50 stands for zero in the data rows.
Each row of this table is followed by its label. One hidden rule gives the labels. It looks at one to three of the table's principal directions, none of them among the few with the most spread.
tensor([62, 51, 45, 50, 51, 51, 46, 49, 71, 65, 31, 42, 56, 50, 32, 56, 49, 49, 58, 46, 51, 56, 52, 52, 46, 45, 44, 57,
        41, 43]) 6
tensor([55, 39, 52, 46, 52, 58, 45, 62, 64, 70, 34, 37, 65, 49, 40, 38, 76, 42, 61, 49, 60, 69, 54, 54, 30, 54, 38, 49,
        49, 57]) 2
tensor([50, 31, 48, 45, 59, 39, 55, 55, 33, 42, 57, 52, 52, 55, 64, 56, 71, 58, 46, 51, 36, 36, 52, 56, 56, 60, 58, 49,
        52, 62]) 5
tensor([44, 56, 53, 41, 44, 60, 40, 46, 54, 50, 56, 60, 41, 55, 59, 47, 37, 48, 54, 49, 60, 49, 43, 44, 60, 38, 43, 40,
        56, 44]) 5
tensor([51, 58, 49, 47, 54, 62, 53, 46, 55, 55, 43, 45, 57, 45, 46, 44, 44, 48, 47, 61, 57, 62, 60, 50, 41, 46, 55, 50,
        44, 47]) 0
tensor([49, 39, 54, 44, 47, 37, 44, 58, 44, 51, 50, 52, 54, 50, 63, 66, 84, 57, 64, 25, 49, 43, 43, 51, 52, 75, 42, 40,
        56, 62]) 6
tensor([65, 46, 41, 97, 63, 58, 49, 52, 80, 77, 45, 51, 60, 37, 21, 72, 22, 43, 75, 40, 44, 62, 50, 31, 36, 66, 57, 46,
        68, 27]) 4
tensor([68, 49, 46, 89, 66, 57, 54, 43, 78, 72, 37, 50, 56, 37, 26, 76, 27, 47, 67, 38, 39, 59, 58, 38, 37, 63, 64, 49,
        60, 28]) 6
tensor([58, 37, 45, 45, 50, 37, 55, 59, 59, 52, 41, 35, 61, 58, 35, 40, 68, 49, 48, 58, 40, 49, 52, 60, 44, 42, 40, 67,
        42, 54]) 3
tensor([55, 75, 53, 39, 46, 68, 47, 37, 69, 62, 33, 44, 49, 46, 40, 43, 24, 47, 52, 47, 65, 63, 57, 51, 45, 37, 42, 52,
        38, 38]) 1
tensor([56, 50, 54, 36, 46, 57, 40, 54, 71, 67, 32, 42, 57, 55, 43, 47, 63, 46, 60, 46, 59, 60, 51, 54, 43, 42, 34, 51,
        44, 48]) 3
tensor([53, 58, 48, 54, 53, 65, 46, 46, 66, 63, 43, 51, 53, 43, 42, 51, 35, 48, 64, 39, 62, 62, 51, 43, 45, 51, 46, 40,
        54, 40]) 4
tensor([45, 61, 53, 38, 35, 51, 57, 28, 55, 36, 46, 45, 51, 54, 45, 22, 41, 50, 41, 64, 65, 63, 60, 53, 46, 31, 49, 63,
        36, 49]) 6
tensor([52, 61, 48, 68, 53, 56, 52, 52, 62, 62, 49, 45, 64, 36, 39, 58, 41, 47, 63, 42, 54, 64, 55, 39, 34, 70, 50, 45,
        58, 41]) 3
tensor([47, 50, 51, 53, 45, 48, 42, 45, 55, 46, 58, 65, 39, 55, 58, 64, 40, 52, 57, 40, 49, 40, 39, 41, 65, 46, 49, 41,
        60, 41]) 6
tensor([37, 32, 46, 63, 50, 21, 56, 48, 16, 13, 91, 76, 32, 59, 79, 71, 48, 64, 42, 44, 25, 11, 33, 42, 84, 61, 67, 42,
        70, 55]) 4
tensor([54, 71, 51, 59, 55, 72, 51, 33, 62, 61, 41, 50, 49, 40, 43, 50, 14, 46, 48, 61, 60, 66, 65, 43, 42, 45, 64, 51,
        44, 35]) 6
tensor([49, 40, 47, 67, 45, 39, 47, 56, 53, 43, 65, 61, 37, 58, 44, 53, 37, 46, 53, 46, 40, 37, 32, 43, 63, 38, 44, 49,
        65, 41]) 5
tensor([39, 47, 50, 46, 46, 38, 55, 49, 25, 25, 74, 61, 36, 57, 67, 47, 43, 56, 36, 55, 40, 29, 42, 51, 70, 45, 55, 50,
        55, 56]) 5
tensor([33, 67, 61, 21, 31, 57, 32, 42, 42, 38, 64, 68, 32, 61, 81, 50, 42, 53, 49, 45, 67, 39, 37, 46, 74, 37, 37, 36,
        53, 50]) 1
tensor([56, 33, 42, 65, 60, 47, 50, 65, 57, 55, 55, 54, 48, 55, 39, 56, 48, 44, 52, 55, 34, 42, 40, 48, 54, 38, 49, 49,
        61, 43]) 2
tensor([70, 57, 45, 49, 66, 67, 60, 48, 69, 76, 9, 24, 65, 39, 18, 38, 51, 43, 42, 66, 53, 77, 76, 65, 21, 40, 58, 68,
        22, 48]) 4
tensor([29, 55, 56, 51, 24, 37, 44, 35, 42, 12, 90, 79, 22, 69, 72, 46, 18, 52, 42, 57, 48, 25, 26, 35, 86, 22, 46, 47,
        69, 37]) 6
tensor([55, 49, 49, 51, 57, 60, 54, 52, 56, 61, 38, 40, 59, 44, 39, 39, 53, 46, 52, 54, 56, 65, 60, 53, 34, 51, 50, 52,
        45, 52]) 2
tensor([41, 52, 63, 57, 35, 59, 41, 45, 48, 53, 58, 58, 40, 51, 57, 35, 42, 41, 58, 44, 69, 59, 44, 42, 47, 52, 44, 42,
        61, 52]) 2
tensor([50, 48, 49, 61, 49, 38, 53, 60, 49, 43, 64, 49, 49, 55, 48, 56, 44, 48, 44, 61, 33, 37, 44, 48, 55, 48, 48, 59,
        57, 45]) 3
tensor([37, 50, 52, 45, 48, 43, 52, 53, 25, 29, 78, 60, 42, 57, 74, 50, 43, 55, 36, 63, 41, 31, 45, 49, 67, 51, 56, 49,
        57, 56]) 0
tensor([43, 54, 55, 45, 34, 41, 49, 43, 42, 37, 58, 55, 38, 55, 54, 37, 45, 52, 49, 40, 57, 44, 41, 51, 60, 45, 40, 52,
        51, 54]) 6
tensor([42, 52, 59, 95, 49, 42, 48, 55, 49, 42, 90, 74, 37, 48, 65, 84, 19, 46, 60, 39, 28, 29, 32, 24, 62, 69, 57, 35,
        93, 29]) 3
tensor([39, 54, 57, 54, 42, 49, 37, 52, 48, 42, 75, 71, 38, 56, 74, 72, 40, 51, 56, 44, 46, 33, 33, 35, 70, 52, 47, 34,
        72, 40]) 3
tensor([46, 56, 51, 51, 51, 53, 49, 52, 41, 43, 64, 57, 38, 55, 59, 51, 29, 48, 37, 64, 42, 37, 46, 49, 63, 38, 54, 52,
        53, 46]) 3
tensor([43, 52, 48, 58, 46, 47, 55, 44, 43, 34, 64, 58, 41, 52, 50, 42, 32, 48, 40, 60, 48, 46, 46, 46, 57, 37, 57, 52,
        54, 45]) 5
tensor([59, 29, 41, 36, 57, 38, 50, 71, 50, 61, 33, 33, 66, 51, 38, 47, 94, 53, 57, 40, 46, 51, 48, 65, 41, 60, 36, 55,
        40, 68]) 2
tensor([41, 49, 50, 29, 47, 47, 50, 47, 37, 35, 57, 54, 49, 56, 68, 47, 64, 56, 41, 57, 52, 44, 50, 54, 59, 45, 53, 47,
        45, 58]) 6
tensor([49, 58, 47, 52, 60, 66, 53, 41, 50, 55, 49, 53, 55, 39, 54, 52, 35, 53, 54, 49, 59, 60, 60, 44, 45, 59, 61, 39,
        51, 46]) 5
tensor([45, 67, 52, 23, 41, 57, 53, 34, 40, 36, 40, 48, 34, 55, 49, 22, 36, 49, 25, 67, 63, 53, 55, 64, 58, 16, 51, 62,
        25, 54]) 4
tensor([48, 60, 48, 67, 62, 63, 52, 53, 51, 58, 57, 54, 57, 35, 53, 66, 36, 49, 56, 48, 50, 57, 55, 38, 42, 69, 60, 36,
        62, 42]) 0
tensor([40, 52, 51, 42, 43, 35, 60, 50, 22, 24, 70, 50, 41, 57, 61, 32, 43, 55, 28, 65, 41, 33, 49, 58, 62, 46, 52, 63,
        45, 62]) 0
tensor([40, 51, 51, 29, 46, 47, 51, 56, 31, 35, 61, 50, 46, 57, 65, 36, 58, 52, 35, 63, 50, 41, 48, 58, 59, 41, 46, 52,
        45, 61]) 0
tensor([60, 48, 45, 49, 56, 48, 49, 54, 62, 64, 34, 41, 62, 45, 39, 62, 63, 53, 60, 40, 49, 55, 54, 52, 42, 62, 47, 51,
        44, 50]) 6
tensor([59, 34, 41, 72, 65, 43, 44, 70, 64, 67, 53, 53, 65, 44, 46, 89, 66, 54, 75, 30, 33, 43, 41, 38, 48, 79, 48, 36,
        71, 42]) 1
tensor([47, 46, 43, 58, 51, 34, 60, 50, 37, 31, 62, 50, 49, 51, 48, 51, 50, 54, 36, 63, 36, 40, 49, 51, 55, 48, 61, 60,
        48, 52]) 1
tensor([49, 49, 48, 72, 50, 39, 52, 57, 47, 47, 63, 52, 50, 46, 45, 61, 43, 50, 54, 44, 39, 42, 43, 42, 51, 64, 51, 51,
        63, 46]) 3
tensor([43, 52, 53, 39, 41, 57, 38, 47, 53, 50, 58, 62, 42, 57, 63, 48, 42, 50, 58, 43, 62, 46, 40, 44, 63, 42, 40, 38,
        58, 47]) 5
tensor([40, 55, 54, 20, 40, 43, 46, 47, 37, 34, 51, 51, 47, 57, 68, 46, 71, 56, 39, 54, 55, 43, 48, 58, 60, 43, 45, 50,
        38, 61]) 1
tensor([59, 61, 48, 43, 54, 58, 58, 44, 55, 63, 25, 29, 67, 38, 33, 36, 56, 50, 48, 54, 62, 73, 71, 60, 27, 60, 53, 62,
        28, 58]) 3
tensor([48, 60, 51, 45, 41, 50, 47, 51, 53, 50, 50, 46, 48, 53, 45, 42, 42, 47, 46, 56, 55, 51, 47, 51, 52, 41, 41, 58,
        45, 49]) 3
tensor([50, 49, 50, 63, 49, 44, 59, 41, 41, 43, 55, 49, 49, 45, 48, 44, 43, 53, 50, 45, 49, 51, 55, 49, 46, 63, 58, 54,
        51, 54]) 4
tensor([48, 43, 57, 50, 47, 57, 40, 53, 55, 60, 52, 57, 48, 52, 59, 52, 57, 48, 67, 34, 59, 53, 44, 45, 49, 58, 41, 36,
        63, 51]) 2
tensor([50, 47, 50, 75, 46, 48, 48, 45, 60, 49, 65, 61, 45, 53, 47, 56, 25, 47, 59, 51, 45, 46, 44, 35, 56, 50, 53, 49,
        68, 36]) 5
tensor([39, 38, 54, 39, 37, 40, 44, 50, 42, 34, 67, 63, 39, 63, 67, 45, 60, 53, 53, 44, 51, 36, 35, 48, 67, 42, 40, 43,
        60, 54]) 5
tensor([31, 63, 57, 40, 35, 44, 50, 33, 25, 18, 77, 68, 33, 56, 80, 49, 35, 57, 33, 60, 52, 34, 46, 45, 72, 44, 60, 48,
        52, 52]) 1
tensor([41, 44, 50, 55, 44, 41, 57, 45, 31, 32, 68, 58, 41, 51, 58, 37, 46, 54, 48, 44, 51, 43, 45, 49, 58, 55, 52, 47,
        58, 57]) 5
tensor([45, 44, 58, 31, 54, 49, 48, 57, 38, 49, 52, 50, 59, 50, 77, 61, 87, 57, 53, 42, 49, 46, 54, 55, 47, 71, 50, 37,
        53, 64]) 3
tensor([58, 49, 59, 45, 60, 58, 49, 48, 60, 68, 30, 43, 66, 40, 58, 68, 81, 53, 63, 36, 54, 64, 66, 52, 30, 75, 56, 41,
        48, 54]) 6
tensor([47, 43, 60, 70, 46, 61, 41, 49, 56, 62, 60, 61, 45, 49, 57, 49, 41, 42, 67, 42, 60, 58, 46, 36, 45, 61, 49, 37,
        72, 47]) 2
tensor([60, 44, 42, 64, 61, 54, 48, 67, 65, 69, 44, 41, 61, 48, 31, 57, 47, 43, 55, 58, 40, 53, 49, 48, 41, 49, 46, 55,
        53, 43]) 0
tensor([53, 51, 51, 40, 55, 39, 65, 48, 31, 38, 43, 37, 52, 49, 51, 41, 63, 55, 29, 62, 39, 45, 64, 67, 45, 52, 60, 68,
        31, 64]) 1
tensor([48, 55, 48, 45, 52, 50, 61, 43, 48, 42, 42, 43, 56, 44, 44, 39, 57, 50, 42, 55, 54, 61, 60, 55, 39, 46, 56, 53,
        39, 52]) 4
tensor([49, 52, 50, 44, 38, 43, 48, 45, 59, 43, 48, 48, 48, 57, 43, 43, 50, 49, 48, 53, 52, 50, 45, 51, 54, 35, 41, 59,
        45, 46]) 1
tensor([54, 41, 47, 30, 52, 45, 48, 56, 52, 51, 37, 43, 54, 57, 49, 49, 75, 52, 45, 54, 47, 47, 50, 62, 52, 39, 45, 55,
        38, 57]) 4
tensor([51, 58, 54, 36, 46, 61, 42, 45, 62, 58, 38, 50, 49, 52, 51, 48, 50, 48, 54, 48, 62, 58, 51, 51, 49, 40, 43, 46,
        44, 46]) 6
tensor([48, 51, 52, 59, 51, 60, 53, 44, 49, 52, 53, 53, 48, 46, 48, 38, 35, 46, 52, 51, 58, 59, 54, 46, 44, 50, 54, 46,
        55, 48]) 2
tensor([52, 44, 42, 48, 60, 54, 54, 58, 46, 53, 49, 44, 59, 48, 46, 45, 55, 50, 44, 63, 47, 54, 56, 53, 45, 50, 55, 52,
        45, 55]) 2
tensor([40, 54, 53, 15, 46, 42, 58, 50, 17, 27, 54, 44, 44, 57, 69, 28, 68, 57, 25, 61, 49, 38, 55, 70, 59, 43, 49, 59,
        31, 73]) 0
tensor([46, 58, 51, 41, 57, 69, 41, 60, 50, 58, 51, 55, 46, 50, 58, 54, 43, 43, 43, 65, 53, 52, 48, 48, 52, 36, 51, 41,
        50, 46]) 0
tensor([57, 36, 49, 49, 54, 34, 52, 62, 52, 58, 37, 37, 68, 46, 46, 63, 94, 56, 63, 31, 44, 52, 52, 56, 37, 78, 44, 51,
        48, 62]) 1
tensor([49, 41, 51, 66, 55, 45, 45, 54, 54, 52, 63, 63, 53, 48, 64, 81, 55, 55, 67, 33, 40, 40, 43, 37, 56, 73, 55, 34,
        71, 43]) 6
tensor([49, 52, 54, 79, 55, 54, 49, 47, 58, 51, 64, 64, 45, 44, 55, 74, 31, 46, 57, 47, 41, 47, 47, 33, 51, 58, 63, 39,
        72, 32]) 1
tensor([31, 63, 63, 17, 40, 58, 40, 40, 34, 32, 62, 67, 42, 54, 93, 57, 64, 57, 45, 47, 64, 43, 47, 47, 65, 49, 51, 29,
        52, 56]) 1
tensor([57, 32, 44, 42, 58, 32, 58, 60, 40, 50, 37, 37, 62, 48, 46, 53, 92, 59, 51, 38, 41, 47, 54, 65, 43, 69, 50, 56,
        40, 69]) 4
tensor([45, 49, 44, 49, 40, 45, 49, 40, 55, 37, 59, 58, 43, 58, 46, 40, 34, 52, 51, 52, 54, 46, 42, 45, 63, 32, 46, 51,
        52, 42]) 4
tensor([45, 45, 54, 74, 38, 36, 47, 50, 50, 39, 73, 63, 37, 57, 51, 55, 32, 47, 56, 43, 41, 36, 33, 38, 63, 50, 45, 51,
        71, 42]) 3
tensor([39, 38, 53, 55, 57, 56, 39, 56, 31, 44, 74, 77, 32, 54, 80, 69, 48, 51, 51, 46, 46, 33, 36, 39, 70, 52, 61, 25,
        72, 51]) 5
tensor([42, 41, 49, 57, 56, 57, 41, 51, 36, 45, 67, 75, 31, 53, 70, 65, 40, 50, 51, 46, 49, 37, 37, 40, 70, 45, 61, 29,
        66, 48]) 5
Here are more rows. What is the label of each one?
tensor([46, 49, 52, 55, 35, 36, 54, 48, 54, 34, 61, 49, 44, 61, 41, 34, 41, 45, 42, 61, 44, 44, 42, 50, 55, 30, 41, 65,
        53, 44]) -> 3
tensor([58, 54, 46, 30, 50, 56, 54, 46, 61, 57, 22, 32, 58, 50, 30, 28, 61, 46, 41, 62, 61, 68, 62, 65, 36, 29, 45, 65,
        24, 54]) -> 4
tensor([28, 81, 72, 32, 27, 71, 42, 28, 38, 34, 67, 67, 27, 54, 80, 28, 19, 44, 37, 59, 76, 54, 49, 44, 61, 31, 48, 40,
        53, 47]) -> 0
tensor([46, 51, 52, 21, 51, 50, 61, 50, 24, 38, 44, 38, 48, 53, 56, 18, 64, 52, 25, 67, 54, 50, 61, 72, 48, 38, 51, 63,
        27, 72]) -> 2
tensor([52, 61, 54, 29, 43, 60, 39, 55, 66, 62, 37, 42, 53, 56, 46, 44, 52, 44, 49, 58, 59, 57, 49, 55, 48, 32, 33, 55,
        40, 47]) -> 3
tensor([49, 45, 53, 88, 57, 53, 47, 48, 59, 54, 71, 71, 46, 44, 59, 81, 28, 49, 69, 35, 40, 44, 43, 26, 54, 70, 63, 30,
        83, 31]) -> 4
tensor([33, 52, 63, 40, 38, 47, 43, 36, 31, 30, 70, 72, 35, 54, 87, 59, 57, 57, 52, 36, 59, 39, 42, 42, 67, 60, 56, 31,
        62, 55]) -> 4
tensor([76, 53, 46, 62, 77, 83, 48, 47, 89, 99, 4, 33, 74, 30, 24, 68, 51, 44, 70, 45, 60, 86, 76, 48, 15, 63, 62, 44,
        39, 37]) -> 4
tensor([39, 51, 54, 41, 33, 53, 44, 36, 50, 31, 65, 68, 27, 66, 59, 32, 25, 47, 43, 59, 59, 42, 38, 45, 72, 14, 45, 48,
        55, 42]) -> 5
tensor([52, 44, 50, 31, 46, 45, 45, 53, 50, 51, 40, 46, 50, 56, 52, 46, 70, 54, 53, 42, 54, 47, 47, 59, 54, 47, 39, 51,
        42, 59]) -> 4
tensor([61, 42, 49, 69, 53, 30, 65, 54, 49, 54, 39, 31, 64, 41, 30, 49, 69, 52, 54, 38, 38, 55, 59, 58, 30, 77, 52, 67,
        45, 59]) -> 1
tensor([35, 41, 50, 46, 47, 47, 43, 52, 29, 31, 79, 72, 35, 60, 77, 53, 46, 53, 44, 57, 48, 31, 36, 43, 74, 43, 55, 37,
        64, 54]) -> 2
tensor([28, 51, 58, 46, 41, 50, 39, 44, 18, 26, 86, 84, 21, 56, 92, 61, 37, 55, 46, 42, 54, 26, 31, 38, 82, 52, 58, 25,
        70, 54]) -> 5
tensor([55, 54, 43, 11, 42, 40, 56, 53, 53, 44, 24, 23, 60, 59, 31, 22, 76, 52, 30, 69, 53, 56, 58, 76, 44, 22, 34, 78,
        13, 63]) -> 1
tensor([44, 47, 54, 49, 29, 35, 44, 52, 50, 39, 61, 54, 38, 63, 47, 38, 49, 47, 51, 45, 51, 40, 32, 49, 62, 37, 32, 57,
        56, 51]) -> 3
tensor([52, 51, 49, 45, 51, 56, 50, 45, 52, 52, 42, 51, 46, 50, 46, 45, 46, 49, 49, 49, 56, 54, 51, 53, 50, 41, 51, 49,
        44, 49]) -> 4
tensor([66, 34, 42, 40, 67, 45, 49, 65, 59, 67, 26, 36, 64, 51, 42, 68, 85, 54, 52, 49, 35, 48, 56, 63, 43, 54, 50, 55,
        38, 56]) -> 6
tensor([47, 58, 52, 48, 41, 56, 35, 51, 65, 55, 55, 61, 42, 56, 53, 60, 34, 48, 61, 42, 55, 44, 36, 40, 63, 39, 36, 41,
        60, 37]) -> 1
tensor([57, 38, 47, 45, 62, 65, 47, 55, 58, 69, 31, 46, 57, 46, 44, 45, 66, 47, 59, 45, 60, 65, 56, 54, 38, 49, 50, 41,
        46, 55]) -> 5
tensor([63, 50, 49, 52, 60, 59, 50, 52, 64, 76, 25, 35, 69, 39, 38, 58, 64, 51, 63, 42, 55, 67, 65, 53, 29, 71, 51, 51,
        41, 53]) -> 1
tensor([53, 32, 51, 48, 54, 43, 48, 64, 47, 60, 44, 45, 60, 49, 52, 54, 85, 51, 63, 34, 49, 51, 48, 54, 41, 70, 43, 44,
        55, 63]) -> 2
tensor([45, 41, 48, 56, 57, 56, 44, 54, 41, 48, 64, 67, 40, 51, 63, 60, 44, 50, 54, 46, 49, 42, 41, 42, 62, 50, 57, 33,
        65, 49]) -> 5
tensor([41, 44, 60, 55, 42, 53, 43, 45, 44, 50, 60, 62, 47, 48, 68, 51, 60, 50, 65, 33, 64, 55, 45, 40, 49, 68, 49, 32,
        66, 56]) -> 2
tensor([55, 43, 55, 37, 51, 58, 32, 71, 69, 74, 40, 48, 56, 56, 53, 62, 73, 45, 69, 36, 53, 50, 39, 51, 48, 51, 27, 38,
        58, 49]) -> 0
tensor([57, 41, 48, 49, 49, 40, 49, 53, 59, 57, 39, 42, 60, 51, 42, 55, 71, 53, 61, 38, 48, 52, 50, 53, 44, 61, 43, 54,
        47, 54]) -> 6
tensor([49, 45, 50, 46, 42, 37, 53, 51, 44, 43, 47, 44, 50, 53, 44, 39, 63, 50, 46, 50, 50, 49, 48, 57, 49, 49, 45, 60,
        43, 59]) -> 5
tensor([48, 55, 59, 39, 39, 61, 31, 53, 64, 63, 51, 59, 43, 58, 60, 54, 44, 47, 67, 36, 62, 48, 38, 44, 59, 46, 29, 38,
        60, 44]) -> 3
tensor([42, 63, 57, 45, 43, 55, 49, 40, 40, 43, 59, 54, 44, 49, 63, 44, 37, 51, 43, 56, 58, 50, 54, 48, 53, 53, 54, 50,
        49, 52]) -> 3
tensor([52, 49, 47, 61, 47, 46, 55, 56, 51, 52, 52, 41, 53, 50, 34, 36, 42, 44, 46, 59, 47, 53, 50, 51, 43, 47, 45, 63,
        49, 50]) -> 0
tensor([51, 58, 53, 37, 54, 60, 56, 39, 46, 48, 38, 47, 48, 46, 52, 40, 47, 51, 41, 54, 57, 57, 62, 58, 46, 42, 57, 51,
        37, 53]) -> 4
tensor([42, 46, 45, 51, 40, 37, 48, 45, 51, 28, 71, 64, 40, 64, 55, 52, 35, 54, 45, 60, 42, 33, 36, 42, 73, 29, 49, 53,
        58, 40]) -> 6
tensor([47, 37, 45, 63, 54, 36, 44, 60, 46, 41, 72, 68, 42, 56, 63, 81, 51, 56, 58, 38, 30, 25, 31, 39, 71, 57, 52, 37,
        72, 42]) -> 6
tensor([59, 38, 46, 41, 72, 55, 58, 57, 36, 60, 31, 40, 60, 41, 52, 55, 81, 54, 42, 53, 45, 56, 66, 64, 37, 62, 66, 49,
        34, 67]) -> 5
tensor([47, 77, 50, 60, 41, 56, 52, 43, 57, 47, 59, 48, 45, 48, 38, 41, 5, 44, 41, 64, 52, 52, 50, 43, 52, 37, 47, 62,
        49, 35]) -> 3
